Input:
[[125 124 123 123 151 128]
 [129 126 122 122 135 130]
 [135 128 120 120 120 132]
 [134 125 120 121 146 130]
 [126 127 124 122 123 130]
 [125 128 123 122 127 130]
 [132 125 121 122 138 130]
 [120 129 123 122 127 130]]
Output: 130

Input:
[[127 133 141 132 130 135 136 126 136 112]
 [118 124 150 133 134 143 136 130 118 115]
 [118 123 143 133 132 133 139 127 122 118]
 [106 108 151 134 135 137 147 130 101 124]
 [121 137 145 136 133 138 116 128 122 116]
 [113 124 145 135 134 134 130 128 112 121]]
Output: 121

Input:
[[131 132 122 106 135 125 130]
 [127 134 135 133 128 127 127]
 [126 142 129 134 138 130 131]
 [128 118 125 138 121 131 127]
 [127 145 128 122 142 128 132]
 [126 131 133 141 127 130 128]
 [128 123 131 133 123 128 126]
 [128 123 123 132 127 131 129]]
Output: 129

Input:
[[130 131 128 125 125 124 131 123 133 131 121 132 129]
 [127 131 127 122 126 123 134 123 137 127 120 135 132]
 [134 129 129 130 139 127 131 121 131 135 130 135 129]
 [129 132 128 125 120 124 133 123 136 130 116 132 132]
 [137 131 131 129 133 128 116 127 105 136 138 118 110]]
Output: 110

Input:
[[134 127 113 124 144 147 126 120 135 122 145 125 117]
 [130 132 116 122 141 152 128 117 136 128 142 123 126]
 [134 132 123 126 134 136 128 118 130 123 138 125 121]
 [127 130 127 126 133 128 126 122 128 130 132 128 127]
 [133 133 116 124 142 144 127 118 129 129 139 128 120]
 [133 132 126 125 135 131 122 118 128 130 131 126 122]]
Output: 122

Input:
[[131 131 133 145 138 104]
 [134 112 103 127 135 132]
 [138 129 149 115 112 125]
 [138 126 149 120 110 120]
 [129 127 141 145 127 104]
 [110 121 114 132 123 148]
 [130 128 141 145 127 104]
 [130 129 138 146 132 104]
 [109 139 128 126 127 150]]
Output: 150

Input:
[[127 134 136 127 122 127 131 127 127 131 129 133 126]
 [122 130 132 129 135 133 122 152 131 133 122 128 136]
 [127 127 125 125 129 130 130 127 130 133 131 127 132]
 [129 125 128 127 127 127 129 127 129 129 130 129 127]
 [126 130 127 125 127 130 127 126 125 130 129 128 127]
 [130 129 126 127 127 126 130 130 129 128 126 127 126]
 [126 129 128 126 138 118 126 109 124 118 126 115 126]
 [126 126 130 127 127 131 129 125 129 124 127 128 128]
 [119 116 129 143 126 146 123 117 134 136 130 129 127]
 [129 127 129 129 127 127 126 125 129 125 126 130 128]
 [122 130 134 129 123 130 126 134 130 126 126 132 130]
 [133 129 125 126 125 130 130 130 124 129 130 129 128]]
Output: 128
---
Input: 127,107,129,134,124
Output: 134
Input: 105,156,131,101,136,114,135
Output: 114
Input: 131,106,144,119
Output: 144
Input: 105,104,124,114,125,139
Output: 125
Input: 104,122,139,116
Output: 139
Input: 122,128,131,133,157,126,136
Output: 126
Input: 140,129,151,106,153,142
Output: 153
Input: 119,105,130,111,135,122
Output: 135
---
[[131, 118, 136, 99],
 [138, 121, 150, 137],
 [145, 100, 128, 154]] yields 121

[[128, 128, 128, 128, 128, 127, 128],
 [143, 128, 131, 128, 127, 102, 126],
 [124, 125, 127, 131, 124, 121, 123]] yields 128

[[129, 133, 127, 133],
 [139, 132, 141, 133],
 [151, 106, 154, 129]] yields 132

[[144, 107, 144, 146, 110],
 [113, 128, 150, 126, 110],
 [118, 130, 117, 137, 124]] yields 128

[[149, 118, 119, 115, 131, 137],
 [151, 115, 116, 112, 124, 140],
 [136, 123, 126, 127, 133, 131]] yields 115

[[130, 117, 121, 134, 136],
 [136, 114, 141, 117, 131],
 [153, 113, 147, 135, 130]] yields 114

[[142, 128, 143, 136, 144, 122, 109],
 [129, 117, 122, 147, 120, 121, 117],
 [110, 105, 153, 119, 117, 123, 120]] yields 117
---
[[115 128 131 106 129 145 112]
 [117 141 112 129 121 106 157]
 [114 130 130 104 127 146 111]] --> 129

[115 137 141 112 116 103 123] --> 116

[150 134 127 123 111 143 121] --> 111

[107 138 113 142 104 148 111] --> 104

[[107 147 111 124 145 136 125]
 [106 148 109 126 147 139 125]
 [110 131 120 119 138 121 130]] --> 145

[[123 148 140 115 112 130 119]
 [130 153 122 146 147 111 139]] --> 112

[ 99 127 126 147 118 148 149] --> 118

[154 110 156 157 119 112 112] --> 119

[117 133 104 144 117 111 125] --> 117
---
[[112 129 131  99 129]
 [112 129 133 102 128]] gives 112, 128

[[137 121 131 123 142 150 134]
 [145 119 138 117 132 150 127]] gives 137, 127

[[129 117 133 132 112 116]
 [120 137 132 129 115 155]
 [119 130 129 112 127 140]] gives 129, 140

[135 132 135 120 157] gives 135, 157

[[108 148 104 155]
 [145 116 117 141]] gives 108, 141

[[151 104  99 113 112 136 132]
 [152 106  98 112 113 137 133]] gives 151, 133
---
[150 135 122 153 141] => 150
[122  99 102 129 123 126] => 122
[136 105 125 119] => 136
[127 132 154 108] => 127
[134 127 155 145 101 127] => 134
[125 124 111 138 150 153] => 125
---
[[128 123 128 135 121 126 130]
 [124 131 147 120 103 134 129]
 [122 127 130 120 132 128 129]] --> 123

[[131 127 123 147 134]
 [125 125 129 135 103]
 [111 134 136 137 123]] --> 127

[[148 126 107 143 115]
 [102 131 127 134 139]
 [132 122 123 112 127]] --> 126

[[116 126 120 115]
 [116 126 124 122]
 [122 114 153 137]] --> 126

[[144 124 153 110 124 137]
 [139 133 144 109 135 127]
 [125 126 116 127 127 119]] --> 124

[[120 122 117 122 118]
 [152 137 123 149 124]
 [112 119 118 121 114]] --> 122

[[128 128 128 128 128 129]
 [123 120 108 119 156 126]
 [135 126 120 123 123 115]] --> 128

[[120 115 116 129 129 143]
 [131 108 136 105 122 125]
 [140 107 133 104 103 122]] --> 115
---
 99  139  152  120  154 gives 99, 154

118  140  101  132 gives 118, 132

123  134  142  157 gives 123, 157

128  111  140  131  103  137
126  122  130  124  103  138
127  139  124  127  103  116
gives 128, 116

126  113  151  127  125  149  139
120  134  131  129  147  136  139
133  137  113  146  114  149  106
gives 126, 106

131  134  117  122  132  132  112
129  121  128  133  132  122  153
128  129  139  125  126  129  139
gives 131, 139
---
[[105 129 143 110]
 [139 121 124 116]] 105

[[127 132 127 150]
 [121 124 129 142]
 [139 119 130 150]] 127

[[148 109 147 142 147 109 108]
 [156 101 154 141 148 102 106]
 [142 114 142 140 143 114 112]] 148

[151 106 120 142] 151

[[112 132 145 133 111 124 113]
 [103 122 151 119 104 135 103]
 [105 130 151 131 105 126 104]] 112

[133 157 129 113 116 115] 133
